(in the rows, 100 means zero)
name the system of each run:
Vata, trace 1 (11 x 18):
125,104,144,129,92,112,125,110,111,92,112,135,97,135,144,88,145,98
144,86,135,98,87,99,121,89,117,128,85,111,112,56,146,80,77,122
107,77,117,43,73,120,109,104,70,134,112,53,108,94,89,90,97,138
98,93,110,95,85,93,108,70,76,70,134,54,99,147,105,63,130,96
120,98,103,129,127,49,76,82,83,99,96,78,107,100,157,75,93,74
90,72,71,108,117,106,88,109,70,140,86,70,93,61,99,85,44,77
48,101,62,115,100,130,83,95,94,86,121,54,106,86,55,95,115,101
61,133,87,144,106,64,80,130,107,70,127,111,97,114,101,99,130,85
84,122,106,133,99,106,79,131,121,98,74,141,73,79,127,101,47,78
81,111,128,100,113,159,96,130,113,111,68,105,116,73,64,112,83,127
78,125,127,93,104,102,130,115,120,87,126,119,88,118,57,81,139,151
zuf, trace 2 (11 x 18):
56,139,103,111,82,88,88,125,95,76,95,112,84,145,128,101,92,61
63,100,90,138,96,164,113,96,97,116,58,102,83,97,107,94,77,81
91,88,102,101,107,138,128,119,107,143,105,106,102,60,93,66,121,149
109,125,151,99,104,69,110,114,118,95,153,121,77,99,102,71,115,135
89,125,155,127,84,73,112,108,102,77,109,91,92,125,77,112,55,62
75,92,100,111,119,103,139,77,78,138,57,69,109,97,79,102,60,79
129,69,99,100,159,110,106,77,77,137,104,80,103,75,102,70,121,125
146,84,108,102,114,61,83,114,108,76,160,106,114,78,101,78,105,89
76,132,87,95,100,52,68,102,102,75,118,91,103,100,88,132,71,53
65,103,58,94,140,127,78,89,74,99,58,81,97,125,83,110,95,70
120,68,48,114,141,135,102,102,114,95,77,128,113,80,107,69,133,118
givan, trace 3 (11 x 18):
124,101,111,142,76,72,89,73,121,49,71,105,96,135,129,101,120,120
127,72,116,140,87,86,85,119,80,128,80,78,126,64,117,129,59,77
93,71,50,74,63,113,122,52,79,132,109,74,78,95,117,91,97,92
103,104,114,131,100,122,87,68,102,75,126,68,119,109,99,106,171,113
102,110,118,135,79,77,97,129,101,85,126,109,119,96,151,81,84,43
86,113,90,88,98,150,59,76,98,132,84,92,64,73,137,110,70,89
79,90,111,78,102,165,123,115,76,118,119,73,130,108,86,79,140,101
91,124,116,117,97,98,125,97,134,71,113,135,94,110,140,41,128,115
96,121,161,119,115,104,58,133,96,116,94,91,80,78,111,97,57,120
63,92,91,67,89,126,141,100,81,117,78,75,95,105,75,66,50,90
84,116,107,121,145,105,134,56,115,104,87,99,96,104,81,79,148,140
lumev, trace 4 (11 x 18):
89,104,79,152,43,99,82,90,114,94,95,114,65,102,132,140,106,93
73,96,116,89,49,138,119,124,74,135,62,78,115,116,103,134,90,100
118,90,94,81,80,132,135,64,97,115,116,122,96,131,138,108,147,69
130,102,148,128,108,125,70,127,91,126,104,108,114,84,145,126,112,88
131,76,121,73,99,107,124,92,88,127,89,108,88,95,128,73,35,68
114,117,120,66,113,125,80,51,114,119,134,77,96,60,124,81,111,122
106,99,132,92,151,86,109,135,80,100,118,83,138,99,104,39,104,100
98,105,81,134,128,65,93,71,124,84,122,113,64,79,115,49,72,94
49,118,103,113,103,109,83,120,106,105,95,63,97,61,64,79,75,144
61,103,71,96,97,92,157,99,107,83,119,106,96,123,64,54,125,111
68,134,105,166,104,90,86,113,120,88,111,119,79,104,90,127,142,117
Vata, trace 5 (11 x 18):
81,126,78,102,83,59,106,128,127,76,95,143,87,114,123,71,120,139
127,85,118,100,68,107,75,136,102,81,46,123,85,117,122,103,60,121
100,92,138,100,101,112,142,94,99,96,45,75,128,118,62,99,84,133
100,102,110,106,119,62,119,68,91,117,102,90,63,127,79,99,138,162
157,63,114,130,89,70,80,90,87,91,129,103,61,112,94,121,83,93
115,102,124,91,97,88,104,60,101,108,104,66,124,76,79,139,55,53
69,125,89,66,137,109,101,72,74,145,124,80,88,106,85,125,127,72
112,90,66,125,121,130,89,88,105,89,152,131,80,98,111,89,139,55
115,108,80,94,90,92,88,118,133,88,115,128,148,44,126,105,96,68
59,120,74,35,72,121,107,139,95,119,85,112,114,95,111,98,91,95
81,100,88,98,89,156,103,108,104,66,76,111,103,146,116,66,143,117
lumev, trace 6 (11 x 18):
58,97,79,128,114,126,91,148,90,73,72,80,135,105,67,82,101,100
81,102,38,108,67,96,130,103,134,85,97,152,81,103,109,91,108,92
73,130,132,106,56,114,77,133,110,98,85,104,85,113,98,143,117,141
107,83,123,100,82,110,158,86,91,89,57,108,106,160,98,105,101,86
128,97,96,124,111,118,90,60,109,133,80,118,90,86,137,145,143,113
144,54,126,84,99,114,104,151,67,138,93,104,105,101,94,110,82,107
150,82,114,80,73,85,115,44,114,100,143,98,94,84,115,101,88,79
96,123,136,82,131,75,69,99,75,133,110,50,137,77,112,110,103,100
105,78,65,86,145,92,101,89,70,92,119,90,85,115,97,45,78,58
86,110,73,124,104,119,49,97,128,75,132,90,108,41,101,86,95,99
51,122,90,67,88,78,121,156,99,93,96,103,122,101,87,64,72,101
givan, trace 7 (11 x 18):
118,103,95,79,98,72,143,103,134,76,106,145,110,107,46,119,105,115
136,114,117,80,117,41,95,95,114,98,95,132,86,108,77,153,91,112
144,65,88,66,100,80,95,98,82,85,88,105,100,125,63,144,68,79
150,70,57,70,113,85,108,63,112,82,83,114,134,99,87,126,118,97
151,82,84,80,106,48,75,101,87,91,118,103,124,107,116,128,138,100
129,77,62,78,67,76,47,109,89,59,91,93,113,114,124,119,92,85
110,88,60,81,81,107,72,99,92,101,57,82,155,86,132,134,119,97
108,77,67,94,68,94,96,119,74,118,87,98,119,121,156,109,150,110
113,77,95,131,38,119,70,117,103,80,87,94,99,106,144,106,124,132
94,98,120,111,32,110,103,115,99,120,84,70,135,73,141,115,91,107
83,103,117,104,49,116,126,71,82,135,81,71,85,121,151,109,113,108
Peku, trace 8 (11 x 18):
117,77,101,145,52,132,93,115,122,50,101,99,134,81,102,100,85,78
48,126,62,70,86,58,111,118,91,110,89,90,112,99,101,102,65,67
87,121,96,95,115,123,68,61,89,91,86,92,65,140,145,79,130,106
107,68,109,125,98,153,132,138,91,102,95,102,141,96,104,60,121,93
52,122,79,107,71,72,119,133,118,122,96,124,69,79,90,97,82,140
100,117,157,98,86,103,62,107,74,96,90,76,65,149,113,118,93,115
102,95,142,120,135,108,165,77,93,118,98,84,125,109,81,76,101,76
97,112,91,115,129,90,82,100,122,143,93,113,87,32,111,100,98,145
132,75,119,82,91,106,61,124,77,91,144,92,57,109,78,98,71,100
90,118,117,127,100,93,124,59,130,52,112,82,125,98,54,99,86,73
93,133,88,86,158,71,60,110,102,112,78,107,130,72,128,106,95,85
fus, trace 9 (11 x 18):
103,89,103,146,68,117,100,56,98,82,60,63,117,115,105,143,104,82
97,76,73,115,66,83,142,84,82,137,111,86,108,97,145,90,133,90
128,96,86,99,70,104,62,61,121,85,140,99,74,73,142,88,110,112
101,96,126,138,50,108,83,126,102,77,114,83,115,82,118,100,57,61
63,131,99,93,110,99,113,72,99,110,87,79,120,94,148,74,84,48
124,76,119,108,121,161,88,81,90,110,92,83,102,88,141,53,110,112
104,83,92,109,86,97,122,129,123,81,109,111,120,61,106,31,75,122
81,148,140,82,120,75,72,100,117,93,95,74,122,67,106,84,75,129
93,93,147,116,128,102,107,105,69,105,70,70,77,135,93,64,61,107
92,84,72,134,151,93,135,66,111,105,74,96,98,76,70,66,94,119
108,92,116,102,122,82,90,120,91,153,117,87,88,50,82,107,102,153
fus, trace 10 (11 x 18):
58,124,104,123,119,139,122,90,118,116,131,89,117,59,87,75,130,100
120,116,145,98,140,92,90,136,96,120,137,129,82,91,131,64,106,106
108,106,111,91,118,112,92,107,132,72,72,138,79,90,82,82,31,92
75,115,135,90,120,126,135,107,100,125,70,77,144,84,59,113,89,103
105,96,115,60,146,84,137,92,80,124,120,102,83,130,86,59,127,130
149,73,95,106,135,83,75,95,118,63,107,119,87,91,53,104,90,127
85,100,94,92,90,58,104,140,84,117,85,88,120,88,53,146,66,94
63,120,77,59,124,99,93,67,68,120,108,74,65,138,75,121,118,94
125,61,75,142,120,128,85,110,85,87,119,112,81,122,71,112,145,93
96,103,46,100,90,70,94,143,113,113,106,148,109,73,102,133,107,87
76,138,109,53,73,131,60,110,99,110,101,105,78,114,107,150,106,100
mozol, trace 11 (11 x 18):
73,124,118,105,104,81,120,157,83,109,114,112,121,133,120,90,152,99
93,121,109,133,86,102,112,89,124,102,86,147,54,113,119,125,69,60
99,98,126,80,103,164,105,117,100,138,84,103,112,68,69,134,89,113
88,105,112,68,112,105,161,71,100,113,130,103,84,129,84,61,135,118
146,117,160,130,117,75,86,81,127,74,106,121,89,102,114,108,108,122
121,89,125,74,113,77,117,116,92,117,93,92,122,70,83,97,31,71
88,97,70,71,128,110,79,36,91,99,100,60,69,96,78,84,90,120
127,82,109,122,134,94,63,126,80,70,128,76,130,107,107,65,141,108
90,99,57,130,96,39,106,119,117,74,101,122,99,86,105,80,64,75
77,112,68,83,95,112,37,123,86,107,72,89,84,94,84,149,82,114
77,83,69,88,105,144,115,122,73,86,110,95,124,141,88,81,137,61
Peku, trace 12 (11 x 18):
104,102,148,128,120,147,99,114,97,140,94,118,63,93,76,131,99,120
98,112,147,79,116,115,115,108,97,132,135,89,94,81,38,123,92,120
123,135,150,89,138,69,91,80,122,96,143,110,89,84,73,120,108,119
160,97,137,89,139,96,80,92,117,84,117,127,112,78,90,119,74,70
128,89,71,54,122,99,95,68,124,83,102,112,109,69,65,106,60,80
125,97,58,52,117,85,54,83,112,50,102,93,123,98,89,93,106,112
130,74,58,94,113,74,97,109,104,37,89,124,129,131,101,80,116,79
98,82,36,112,89,91,101,106,112,74,38,127,117,114,104,119,101,92
84,79,48,72,86,104,91,113,65,108,54,89,101,142,104,122,127,113
91,82,81,118,81,101,131,97,80,104,92,95,101,148,100,108,170,127
97,92,110,144,68,86,125,134,91,136,85,111,115,101,116,141,145,122
zuf, trace 13 (11 x 18):
88,109,114,88,109,122,133,86,99,82,162,107,86,133,95,53,129,71
87,137,141,138,114,102,122,107,124,95,94,113,148,84,118,106,100,55
86,110,114,61,125,116,100,125,82,147,86,103,89,78,116,82,44,81
98,101,108,93,134,135,96,57,116,78,125,76,87,77,77,41,88,117
100,110,120,113,126,60,100,141,106,70,102,85,162,89,88,70,111,115
93,112,90,108,125,42,79,111,90,102,73,108,66,107,126,80,45,94
95,73,83,145,113,130,63,87,87,86,93,63,73,87,56,102,71,106
84,79,51,112,117,68,124,125,94,107,107,97,124,88,62,82,134,133
114,119,100,129,140,51,73,99,105,106,113,135,58,109,118,120,129,111
114,77,92,124,88,119,84,128,92,80,115,125,74,113,55,143,72,55
72,107,57,84,105,102,142,71,119,120,85,116,105,85,54,134,113,100
mozol, trace 14 (11 x 18):
132,99,111,77,44,73,114,74,109,119,84,115,100,101,136,150,89,100
126,79,116,67,50,133,114,62,90,115,97,63,127,90,110,127,91,85
107,90,97,96,75,102,128,44,108,109,109,58,133,81,133,77,133,116
120,101,119,119,64,61,86,92,100,114,121,76,102,75,167,87,103,117
84,101,107,106,44,101,85,102,97,100,113,61,103,70,127,88,46,76
46,120,88,101,85,135,82,89,95,104,87,48,113,77,125,68,98,112
68,110,102,127,98,118,91,127,84,115,106,90,92,107,159,46,124,108
74,109,114,154,69,116,99,138,116,98,95,124,66,89,123,73,67,103
46,124,126,100,86,134,111,139,102,124,73,97,84,96,77,96,70,129
61,122,142,109,122,133,126,101,82,115,86,93,71,145,91,74,114,109
112,103,156,164,142,114,120,105,114,111,90,127,79,104,98,86,99,106

runs to name:
trace 15 (2 x 18):
114,89,73,155,109,116,65,96,117,107,62,109,112,57,137,110,112,115
64,109,99,93,43,107,110,139,98,138,100,101,79,79,134,82,79,130

fus
trace 16 (2 x 18):
95,114,118,144,123,132,91,98,116,97,156,120,75,80,102,84,103,51
68,137,128,101,120,118,112,126,121,121,96,115,104,60,85,94,48,76

lumev
trace 17 (2 x 18):
100,101,113,102,122,39,97,96,73,111,156,66,86,110,86,83,113,110
112,95,96,108,109,85,55,77,87,85,130,83,63,97,114,89,49,50

Vata
trace 18 (2 x 18):
88,125,82,65,101,104,96,125,105,108,56,142,110,113,152,103,90,73
104,74,78,92,107,165,122,110,106,102,47,125,112,105,105,79,112,120

Vata
trace 19 (2 x 18):
124,85,94,154,119,54,111,110,118,68,99,114,133,83,112,78,84,63
100,96,62,89,116,84,54,83,85,143,106,89,61,59,113,117,67,93

givan
trace 20 (2 x 18):
94,101,89,74,130,91,72,103,75,97,98,63,123,93,131,59,64,59
79,106,56,81,110,122,64,90,108,77,117,89,97,80,128,40,91,91

lumev
trace 21 (2 x 18):
85,122,97,74,65,106,99,43,108,120,102,59,120,75,126,121,126,121
107,92,120,69,86,116,88,124,59,95,114,73,121,146,138,81,140,96

zuf
trace 22 (2 x 18):
65,115,82,78,102,94,113,71,85,114,135,58,109,80,117,57,86,62
62,132,96,123,146,127,69,68,93,90,108,78,82,118,114,79,136,89

givan
trace 23 (2 x 18):
64,116,82,71,91,110,66,100,102,62,126,68,86,103,86,53,104,136
81,123,108,116,117,86,71,138,99,54,78,103,121,132,137,61,109,96

mozol
trace 24 (2 x 18):
75,115,86,120,137,94,79,134,100,105,55,99,140,72,79,126,81,83
94,89,43,46,93,105,104,102,105,91,104,142,55,119,80,93,86,99

lumev
trace 25 (2 x 18):
161,78,144,113,103,70,89,123,97,88,85,101,120,104,131,82,104,137
119,74,95,80,70,68,86,92,85,102,71,65,101,89,125,79,41,118

givan
trace 26 (2 x 18):
61,121,82,69,115,94,96,134,103,96,106,79,133,84,48,93,122,141
91,120,120,95,140,67,69,133,77,91,104,100,79,148,85,95,129,132

fus
trace 27 (2 x 18):
85,125,107,118,98,82,65,108,101,97,146,69,119,77,95,118,154,128
61,124,92,103,60,85,92,126,94,74,105,101,98,131,121,104,77,43

givan
trace 28 (2 x 18):
91,71,31,97,103,118,74,112,100,104,88,85,126,48,86,93,80,95
74,99,47,88,88,82,60,115,88,59,132,92,72,129,85,87,118,102

Peku
trace 29 (2 x 18):
68,155,128,89,138,123,84,111,106,91,92,101,127,111,134,80,120,76
99,103,95,108,141,132,90,115,110,83,67,143,73,110,129,48,75,93

lumev
trace 30 (2 x 18):
106,106,105,167,95,75,89,137,129,88,112,135,104,65,89,127,98,100
81,109,84,67,62,91,99,111,96,139,118,109,63,77,86,140,54,80

givan
trace 31 (2 x 18):
104,74,39,103,60,84,101,134,102,114,75,126,121,75,126,122,96,95
62,136,89,56,48,122,73,87,108,101,109,79,94,100,122,122,121,124

fus
trace 32 (2 x 18):
67,121,94,83,99,131,78,89,106,94,146,102,49,95,63,103,69,68
97,139,125,106,145,122,63,108,115,63,121,110,129,100,90,113,131,66

Vata
trace 33 (2 x 18):
116,84,76,99,137,73,109,90,79,132,114,108,91,118,93,123,166,121
142,62,66,117,57,82,110,81,112,85,130,125,77,90,106,113,86,68

Vata
trace 34 (2 x 18):
84,99,80,146,110,85,52,139,93,73,100,85,123,101,74,132,132,111
63,123,97,138,83,69,133,121,121,93,94,133,77,101,87,106,59,68

Vata
trace 35 (2 x 18):
95,108,120,100,64,68,97,66,86,80,130,71,65,149,107,98,120,114
96,81,109,151,68,102,123,103,74,94,81,73,131,134,111,124,111,54

zuf
trace 36 (2 x 18):
67,113,120,155,99,156,106,96,110,100,54,93,103,100,85,122,102,103
84,118,129,146,110,91,133,120,120,129,110,124,92,85,81,107,140,147

Vata
trace 37 (2 x 18):
155,55,117,92,90,132,92,67,89,125,111,93,67,80,103,107,77,110
94,81,84,102,67,94,131,105,112,85,146,88,120,67,57,83,70,68

fus
trace 38 (2 x 18):
136,56,88,122,51,125,90,107,105,96,124,87,130,52,112,108,97,95
70,110,68,84,51,52,105,102,98,93,136,82,99,89,99,106,78,70

Peku
trace 39 (2 x 18):
125,98,108,93,107,120,78,62,92,115,117,111,56,124,149,98,146,114
139,65,146,136,107,126,95,132,83,105,82,77,139,82,111,86,83,99

lumev
